128 stands for zero in the data rows.
Here is a table of points, one per row:
[108 126 105 126  99 152 133 104 111 145 100 113 103 103 102 104  89 110
 133 130 152 150 135 118 147 108 103 116  95 122 132 125 122 136 106  94
 105 104 155 100 121 150 127 115 128 148 130  97 142 118 118 137 125 141
 102 141 100  98 113 156 142]
[ 97 134 106 105 132 127 204 120 108 112 113  99 118 129 117 101  88 121
 131 110 130 125 148 105 110 110  99 129 110  93 123 142 121 150 131  98
 129 136 120 105 145 146  96 104  98 117 146 109 128 122 114 124 125 142
 100 138 131 126 133 124 116]
[175 124 150 119 132 116 157 201 149 229 148 134 122 200 154 123 134 101
 164 164 169 154 101 190 130  86 119 127 153  87 115  86 173 101  83 139
  89 134 176 136 104 100 123  67 172 104 164 167 120  90 124 225 191 107
 155 104 112 182 170 139 156]
[162 151 139 114 115 123 124 121 143 140 125 142 132 153 120 109 122 122
  96 101  99 105 150 107 114 138 137 150 166 127 157 155 142 145 150 143
 159 149 102 160 158 112 113 156 114 111 127 152 118 168 126 101 111 124
 143 141 158 141 140 107  93]
[109 159 104 124 111 106 116 140 162 152 126 106 120 111 132 116 101 107
 130 122 131 131 157 111 115 120 108 136 123 104 136 152 123 154 139 109
 141 154 124 118 150 152 102 117 110 123 158 119 133 137 117 130 132 154
 108 149 143 138 139 129 122]
[134  96 122 126 107 108 134 104 155 114 111 237 160 117 106 121 150 100
 113 122 146 160 106 137 165 121 117 109 105 173 136  92 106 115  81 109
  91  90 145 108 112 125 162 135 156 151 103 101 154 122 112 119 116 132
 129 114  84  78  98 155 147]
[ 99 191 106 119 110 125 108 127 113 136 171 132 113 134 119 132 138 133
 142 182 122 127 100 151 130 175 161  77 118 120  77 134 145  98 156 149
 117 131 101 107  86 117 131 102 156 139 141 122 106  95 172 149 140 113
 137  94 124 171 107  98 150]
[131 150 122 131 242 108 157 123 119 104 155 126 135 107 147 118 107 107
 125 127 155 155 125 138 171 124 114 115 106 160 138 107 118 129  94 109
  97  99 162 112 120 143 160 135 151 157 116 102 149 125 128 132 120 143
 118 131  94  93 102 161 148]
[106 102 118 116 166 232 105 108 121 105 113 134 101 112 114 124 131 112
 148 134 159 148 148 129 146 118 108 129 103 119 136 138 125 148 126 109
 117 124 158 108 143 162 124 118 126 145 152 107 140 125 128 143 136 160
 104 151 116 120 131 154 140]
[110 130 129 114 130 134 126 125 177 106 110 124 179 114 169 153 164 139
 146 140 158 156 152 128 153 122 109 129 106 128 136 136 128 149 121 105
 118 120 159 105 138 163 135 122 132 151 142 109 148 124 129 144 135 156
 111 148 117 116 129 164 147]
[183 103 100 107 122 105 127 107 101 111 103 117 100 120 153 130  98 140
 145  92 118 146  85 182 123 137 142 142 128 180 114  62  54  96  98 152
 112 145  94 140 111 100 183 124 191  96  98 152 172 110  95  97 157 120
 149  91 133 117 138 114 147]
[ 97 128 114 138 131 131 122 105 113 122 125 107 255 165 126 105 179 128
 141 176 124 121  99 152 133 176 160  76 120 123  75 129 145 100 155 152
 113 134  97 104  84 115 130 100 149 139 139 125 107  95 165 149 143 115
 135  95 125 168 104  95 152]
[111 161 123 122 102 131 112 102 121 113 103  98 175 110 154 122 101 103
  77  97  83  91 132 103 111 125 138 142 158 127 149 139 141 129 134 141
 150 133 101 162 150  96 111 156  99 105 109 152 104 163 120  90  96 108
 144 129 145 133 125  98  82]
[106 140 157 115 108 133 104 117 112  95 135 126  96 124 147 116  93 117
 115 132  94  86 117 111 111 116 155 129 164 144 138 113 146 103 141 158
 151  99 122 154 116  88 140 163 113 132  85 151  85 148 154 108  93  84
 165 130 123 125 141 116 103]
[126 209  98 122 118 114 135 168 113 118 117 130 124 209 165 113 119 223
 168 181 115 102 109 129 111 122 165 114 144 135 111 100 147  93 165 157
 148  97 137 130  96 109 153 150 126 152 101 142  89 125 177 131 123  98
 159 135 117 139 154 125 130]
[109  96 122 122 143 156  99 104 147 128  99 135 102 155 126 146 129 100
 148 159 103  90 103 121 104 114 151 118 150 130 116  98 143  87 153 151
 147  93 133 137  95  93 144 155 115 143  79 139  87 126 166 114 104  88
 160 124 110 131 148 122 115]
[ 89 105 116 120  95 110 108 109 165 131 116 107 103 108 129 113  91 255
 174  90 107 120  71 181  71 117 146 172 117 138  65  79  30  82 103 151
 138 171  76 149  92 103 152  90 163  45 108 173 154  67  59 126 188  98
 122  78 162 125 159  95 140]
[100 111 139 124 214 182 111 122 126 124 148 118 136 123 116 147  98 112
  96 107 102 110 148 110 113 142 135 153 167 130 161 154 144 142 148 142
 158 154 104 167 159 114 116 157 114 118 130 157 121 170 125 103 113 129
 150 141 163 147 139 105  96]
[138 136 169 124 125 106 164 166 111 171 103  97 108 117  98 101 136 145
 125 129 152 146 125 119 149 115 101 112  94 135 131 114 116 126  99 101
  95  98 155  99 116 141 139 118 130 149 121  91 145 117 119 127 114 141
 103 134  93  94 104 155 143]
[231 127  99 119 121 155 150 154 159 154 146 113 158 108 112 217 124 121
 147 122 139 134 156 118 119 119 113 138 116 104 132 153 127 158 143 109
 135 143 131 118 150 159 108 118 105 122 155 118 137 130 123 133 135 156
 101 152 138 136 141 135 124]
[ 96 137  97 131 107 119 102 106 162 116 141 131 125 109 156 143 102 118
 107  96 109 111 147 106 109 124 120 144 140 110 137 152 133 149 142 119
 146 155 105 147 157 125  94 131 101 105 142 130 115 149 120 108 118 133
 121 138 157 141 134 108 100]
[110  99 131 123 107 116 125 137 133 146 120 149 119 153 115 117 101 102
 154 166 113  95 107 126 110 120 159 122 151 140 118  98 150  90 156 159
 155  93 132 140 104 103 150 159 120 144  81 142  86 130 168 119 112  89
 160 131 114 133 147 120 119]
[156 105 137 124  98 149 111 106 133 106 145 163 104 104 141  96  95 120
 140 129 152 142 147 118 131 111  98 122 101 108 127 136 124 145 121  99
 118 121 150 103 132 155 114 110 122 141 141 101 138 118 120 135 130 151
  95 149 112 115 126 146 136]
[159 170 135 129 128 138 147 124 119 115 119 107 149 123 165 134 139 160
 128 137 161 164 120 145 173 126 122 124 120 174 153 112 120 129  95 118
 106 103 163 118 126 141 166 143 162 165 119 110 163 135 129 132 123 147
 138 129  99  93 108 170 159]
[182 176 130 132 102 119 173 139 127 130 127 110 102 115 107 127 113 116
 121 118 142 166 111 158 177 141 128 128 122 190 143  90 100 117  87 137
 101 106 146 124 114 134 181 151 179 149 108 122 166 137 119 113 129 136
 151 118 103  94 108 155 160]
[138 106 233 119 128 127 133 143 115 172 147 133 111 122 132 119 152 122
 141 151 103 100 121 123 118 122 166 138 166 154 141 113 155 107 157 167
 161 109 136 159 121 100 151 174 122 154  86 153 101 153 170 114 109 101
 171 137 136 133 153 126 116]
[ 99 121 111 148 108 103  97 103 120 112 147 136 103 109 112 110 232 136
 131 108 128 124 150 105 114 116 103 131 114  96 134 144 123 149 139 106
 131 142 126 116 149 144  97 111 103 114 150 120 130 127 111 128 127 148
 101 146 133 135 134 122 116]
[125 103 101 152 211 129 131 188 105 113 102 114 106 100 120 115 202 158
 132 132 128 120  73 175  97 145 174 202 128 121  61 160  86  93  91 150
 167 149 112 174  94 112 136 114 130  57 131 179 149  64  60 189 208  89
 137  91 165  99 135 146 151]
[165  98 101 114 108 132 123 154 144 106 152 124  94 194 142 135  94 107
  40 131 117 144 105 151 182 246 164  62 131 142 107 154 175 137 112 168
  75 178  99 134 116 110 107  90 159 122 163 132 144 117 138 165 141 119
 152  29 139 177   9  76 164]
[107 112 108 121 122 115 159 109 109 103 108 170 113 145 112 189 100 104
 123 113 121 125 157 110 109 125 116 142 132 104 144 154 131 152 145 119
 143 154 116 133 160 143  99 127 108 112 152 129 128 137 118 118 130 141
 109 142 156 145 142 120 111]
[136 118 128 163 117 125 108 123 136 110 163 138 192 136 107 120 145 126
  95 113  94  94 132 107 116 133 150 143 169 145 162 139 146 127 141 151
 157 126 114 171 149  95 128 172 113 120 100 156 104 169 141 100  99  97
 163 131 149 134 138 107  92]
[118 117 115 117 127 108 125 171 107 126 148 125 108 114 109 165 111 109
 123 106 125 125 157 115 116 123 114 140 129 106 137 156 130 155 148 117
 143 161 116 131 158 146 101 129 109 119 152 131 128 146 120 119 129 146
 109 149 151 146 144 113 112]
[103 121 187 113 107 120 153 109 103 106 119 147 126 122 118 110 235 153
 138 120 143 133 148 116 118 114 101 131 108 102 128 144 124 149 133 101
 123 139 138 114 141 154 104 109 104 126 151 111 132 128 121 128 129 153
  97 144 133 128 134 133 124]
[156 120  95 139 122 147 131 173 116 100 125 115 129 110 118 167  99 109
 126 132 156 158 122 134 163 120 108 121 105 159 142 112 119 127  95 107
 100  98 161 103 118 142 152 128 148 156 117  98 152 127 125 131 118 140
 119 129  91  86 111 163 150]
[111 116 197 135 172 115 116 138 141 113 145 125 127 134 132 141 127 186
 146 138 165 161 143 137 163 119 113 126 109 140 144 133 130 144 112 111
 112 114 166 109 132 157 144 133 143 156 138 103 155 127 134 144 133 160
 118 148 104 105 123 169 153]
[135 191 128 143 133 128 101 118 147 117 109 107 117 133 154 121  98 116
 138 116 135 131 154 119 115 122 110 142 121 106 134 153 131 157 148 116
 137 153 124 120 156 151 102 119 107 120 153 121 137 132 120 132 132 151
 100 149 147 141 144 128 118]
[108 123 125 137 115 120 107 107 145 121 181 110 146 120 100 120 136 141
 101 125  89  88 116 108 113 118 151 135 168 140 143 116 152 109 140 153
 151 104 118 162 127  91 134 171 111 129  85 148  89 158 147  95  95  85
 166 129 134 125 137 116  93]
[104 114 141 179 117 106 133 139 108 119 119 113 119 116 104 116 106 113
 140 134 154 152 136 127 149 115 106 120 102 127 135 125 121 144 108 101
 106 105 158 102 128 150 132 118 131 151 135  99 147 120 125 137 128 150
 104 137  98 106 119 161 146]
[215 116 240 167 120 122 114 110 105 109 118 116 118 147 118 176 116 156
 131 114 128 129 153 108 114 121 108 135 123  99 132 150 124 148 144 110
 140 150 117 123 148 150  99 119 108 114 155 125 127 133 114 126 126 145
 104 145 148 139 136 118 113]
[117 117 104 121 151 130 106 114 114 147 118 172 173 105 125 116  99 108
 140 129 154 151 140 119 141 112 101 122 100 114 128 133 122 143 121  99
 109 116 154 100 133 155 126 113 120 142 142 100 142 113 123 140 126 152
 102 142 113 109 123 157 137]
[104 107 103 141 104 135 167 129 147 206 106 101 110 134 114 114 118 121
  94  98  98 102 148 106 118 138 139 150 166 132 160 150 143 143 144 140
 154 149 105 163 159 115 113 157 111 113 123 153 110 164 127 101 109 122
 146 135 162 142 136 105  92]
[117 140 105 124 159 141 109 125 104 107 115 181 152 130 105 128 242 104
 110  99 108 115 154 106 105 120 116 138 140 105 141 148 130 149 142 125
 142 153  99 137 155 130  99 123 106 108 143 133 119 150 113 105 119 133
 115 138 154 141 135 103 102]
[124  99 111 125 121 107 139 110 136 193 160 124 103 109 189 116 153 120
 144 182 123 119  96 146 127 167 155  73 117 116  72 125 139  96 155 154
 118 121  97 103  82 113 127 102 140 139 137 121 103  95 171 145 135 107
 128  98 120 159 112  96 146]
There is one direction along which these points spread out most. Take the direction at right angles to it along which they spread out most. Then take the direction at right angles to both along which they spread out most. Go by this last direction. How many in every 100 of the points above lie lower along it than each point below? Answers are rounded to whole numbers. More than half of the points above lie lower than the first one.
[108 126 105 126  99 152 133 104 111 145 100 113 103 103 102 104  89 110
 133 130 152 150 135 118 147 108 103 116  95 122 132 125 122 136 106  94
 105 104 155 100 121 150 127 115 128 148 130  97 142 118 118 137 125 141
 102 141 100  98 113 156 142] 60
[135 191 128 143 133 128 101 118 147 117 109 107 117 133 154 121  98 116
 138 116 135 131 154 119 115 122 110 142 121 106 134 153 131 157 148 116
 137 153 124 120 156 151 102 119 107 120 153 121 137 132 120 132 132 151
 100 149 147 141 144 128 118] 26
[ 96 137  97 131 107 119 102 106 162 116 141 131 125 109 156 143 102 118
 107  96 109 111 147 106 109 124 120 144 140 110 137 152 133 149 142 119
 146 155 105 147 157 125  94 131 101 105 142 130 115 149 120 108 118 133
 121 138 157 141 134 108 100] 35
[159 170 135 129 128 138 147 124 119 115 119 107 149 123 165 134 139 160
 128 137 161 164 120 145 173 126 122 124 120 174 153 112 120 129  95 118
 106 103 163 118 126 141 166 143 162 165 119 110 163 135 129 132 123 147
 138 129  99  93 108 170 159] 84
[103 121 187 113 107 120 153 109 103 106 119 147 126 122 118 110 235 153
 138 120 143 133 148 116 118 114 101 131 108 102 128 144 124 149 133 101
 123 139 138 114 141 154 104 109 104 126 151 111 132 128 121 128 129 153
  97 144 133 128 134 133 124] 30
[131 150 122 131 242 108 157 123 119 104 155 126 135 107 147 118 107 107
 125 127 155 155 125 138 171 124 114 115 106 160 138 107 118 129  94 109
  97  99 162 112 120 143 160 135 151 157 116 102 149 125 128 132 120 143
 118 131  94  93 102 161 148] 79
[118 117 115 117 127 108 125 171 107 126 148 125 108 114 109 165 111 109
 123 106 125 125 157 115 116 123 114 140 129 106 137 156 130 155 148 117
 143 161 116 131 158 146 101 129 109 119 152 131 128 146 120 119 129 146
 109 149 151 146 144 113 112] 12
[156 120  95 139 122 147 131 173 116 100 125 115 129 110 118 167  99 109
 126 132 156 158 122 134 163 120 108 121 105 159 142 112 119 127  95 107
 100  98 161 103 118 142 152 128 148 156 117  98 152 127 125 131 118 140
 119 129  91  86 111 163 150] 74
[104 107 103 141 104 135 167 129 147 206 106 101 110 134 114 114 118 121
  94  98  98 102 148 106 118 138 139 150 166 132 160 150 143 143 144 140
 154 149 105 163 159 115 113 157 111 113 123 153 110 164 127 101 109 122
 146 135 162 142 136 105  92] 47
[ 99 191 106 119 110 125 108 127 113 136 171 132 113 134 119 132 138 133
 142 182 122 127 100 151 130 175 161  77 118 120  77 134 145  98 156 149
 117 131 101 107  86 117 131 102 156 139 141 122 106  95 172 149 140 113
 137  94 124 171 107  98 150] 42
[104 114 141 179 117 106 133 139 108 119 119 113 119 116 104 116 106 113
 140 134 154 152 136 127 149 115 106 120 102 127 135 125 121 144 108 101
 106 105 158 102 128 150 132 118 131 151 135  99 147 120 125 137 128 150
 104 137  98 106 119 161 146] 63
[110 130 129 114 130 134 126 125 177 106 110 124 179 114 169 153 164 139
 146 140 158 156 152 128 153 122 109 129 106 128 136 136 128 149 121 105
 118 120 159 105 138 163 135 122 132 151 142 109 148 124 129 144 135 156
 111 148 117 116 129 164 147] 56
[109 159 104 124 111 106 116 140 162 152 126 106 120 111 132 116 101 107
 130 122 131 131 157 111 115 120 108 136 123 104 136 152 123 154 139 109
 141 154 124 118 150 152 102 117 110 123 158 119 133 137 117 130 132 154
 108 149 143 138 139 129 122] 16
[125 103 101 152 211 129 131 188 105 113 102 114 106 100 120 115 202 158
 132 132 128 120  73 175  97 145 174 202 128 121  61 160  86  93  91 150
 167 149 112 174  94 112 136 114 130  57 131 179 149  64  60 189 208  89
 137  91 165  99 135 146 151] 2
